In the rows, 128 means zero.
Families of rows that turns and mirrors carry onto each other, the same ones carrying the whole set onto itself: the rest of each named row's family, in list order:
3 families of 6 rows:
z408: [146 147 129 159  86 100 168 121 144 126 133 150 111 156 129 117 135 101
 122 158 137 145 114]
z844: [112 110 102 139 127 142 160 141 125 129 114 118 130 133 123 121 121 129
 149 106 117 153 159]
z495: [128 104 122 147 146 163 120 132 177 119 142  98 102 135 136 114 148 100
 132 127 110 108 140]
z383: [164 133 120 168 104 110 104 114 152 114 175 123 104 139 142 106 125 107
 118 169 101 146 119]
z299: [152 148 119 160 102 100 138 128 157 117 138 126 109 149 145 111  99 126
 132 163 150 158 131]
z490: [127 111 105 142 146 143 105 125 159 126 126  87 106 102 120 126 136 103
 159 117 106 137 139]
z186: [115  92 111 144 127 139 131 119 122 129 155 102 131 128  98 124 148 130
 135 108  88 125 149]
z968: [121 119 124 142 135 170 147 152 166 127 115  99 109 139 143 111 121 102
 142 128 125 128 154]
z939: [122 124 109 142 147 155 129 136 152 128 103  96 125 111 109 124 120 115
 163 117 126 144 140]
z590: [163 149 116 137  82  90 130 114 136 123 144 122 124 128 150 134 149 106
 149 156  94 158 110]
z731: [150 132 131 155  79  88 144 113 147 124 158 135  98 139 136 114 147  85
 116 157 114 137 110]
z300: [151 157 118 137  88  88 151 108 134 126 125 128 134 147 128 144 136 132
 150 151 125 148 112]
z322: [118 115 131 141 134 163 140 136 154 140 142  77 113 150 108 119 131 114
 129 127 117 104 153]
z705: [146 144 133 168 103 120 132 112 137 120 161 124 135 159  98 111 107 140
 115 172 122 132 120]
z604: [151 150 127 145  90 103 135 100 127 119 145 132 143 140 116 135 147 124
 141 163  86 134 101]
z244: [129  90  97 141 133 134 126 134 150 114 138 125 116 111 146 116 156 107
 147 103 102 154 147]
z177: [122 121 111 146 145 159 116 128 135 141 127  83 124 116  91 128 125 116
 151 123  97 128 140]
z137: [139 142 135 161  84 106 158 109 126 132 153 137 114 155 111 118 133 102
 111 167 105 127 111]

The rest of the family of z604: z495, z968, z590, z300, z322
The rest of the family of z299: z844, z383, z186, z705, z244

Families of rows that turns and mirrors carry onto each other, the same ones carrying the whole set onto itself: the rest of each named row's family, in list order:
4 families of 4 rows:
z371: [131 100 130 104  80 141 139 142 150 111 118 122 119 130 133 115 102 104
 131 112 104 160 115 115 123 143 141 123 107 141 127 132 144 164 155]
z34: [107 139  95 116 118 120 105 147 126 117 135 110 112 115 133 149 134 100
  79 153 117  99 117 164 146 147 159 133 128 137 145 107 105 152 132]
z291: [123 112 140 140 136 116 159 128 125 148 122 142 104 134 135 105 136 150
  93 145 144 119 101 144 129  89 150 126 116 109 124  96 144 131 134]
z379: [118 143 117 151 127 130 137 138 155 127 132 158 142 135 158 115 130 125
 117  90 117 105  92 128 123 131 134 131 118 116 122 191 132 116 123]
z926: [117 111 102  95  89 123 111 140 148  99 125 129 105 147 144 131 104 114
 134 119 113 145 103  93 127 142 122 114 104 135 140 144 135 161 143]
z100: [123 124 129 142 124 119 120 156 146 133 136 134 132 132 127  88 125 134
  95  89 118 129  95 139 125 145 114 132 125  91 133 160  88 108 113]
z75: [118 134 107 126 117 131 100 139 111 104 122 106 148 113 130 149 126 108
  61 146 141 112 130 141 116 153 159 138 144 128 143 119 109 135 131]
z778: [130 141 100 129 129 119 107 154 142 117 147 111 123 121 125 166 136  97
  85 145 117  90 132 145 122 156 161 138 121 140 135 123  91 132 123]
z793: [127 129 119 144 133 148 133 139 147 122 133 150 140 123 139 116 123 128
 104  76 130 130  96 155 126 153 123 132 131 130 136 177 107 117 104]
z858: [116 104 127 106  77 136 130 150 160 110 129 105 121 132 117 126 100  91
 133 123 104 132 113  96 116 143 148 124  97 141 116 111 129 151 138]
z984: [ 97 143  93 111 118 114 132 141 125 110 127 100 109 132 148 163 138 105
  85 154 123  88 111 149 136 135 149 140 130 124 143 139 121 133  99]
z614: [140 109 144 135 124 112 165 130 133 125 117 144 106 136 129 126 120 143
 107 133 152 119 102 112 112  94 152 120 110 121 122  81 143 116 133]
z579: [137 140 136 158 143 124 141 140 151 123 143 144 127 123 126 121 111 141
 109  82 139 107  92 144 117 142 130 119 108 121 125 162  92 112 100]
z893: [156 115 127 132 128 113 180 122 115 133 101 136 106 119 121 125 144 132
  82 136 128 134 112 130 111 117 144 111 114  97 127 103 147 124 138]
z98: [118 131 119 136 129 115 152 116 122 131 122 114 104 156 149 123 128 158
 103 136 143 108 109 134 102  95 152 109 105 112 126 109 153 147 156]
z526: [115 116 123  99  79 126 125 136 162 121 123 116 126  93 116 107  95 106
 115 120 107 144  82 107 132 145 161 107 105 128 129 130 131 148 157]

The rest of the family of z926: z379, z984, z98
The rest of the family of z75: z100, z893, z526
The rest of the family of z858: z778, z614, z579

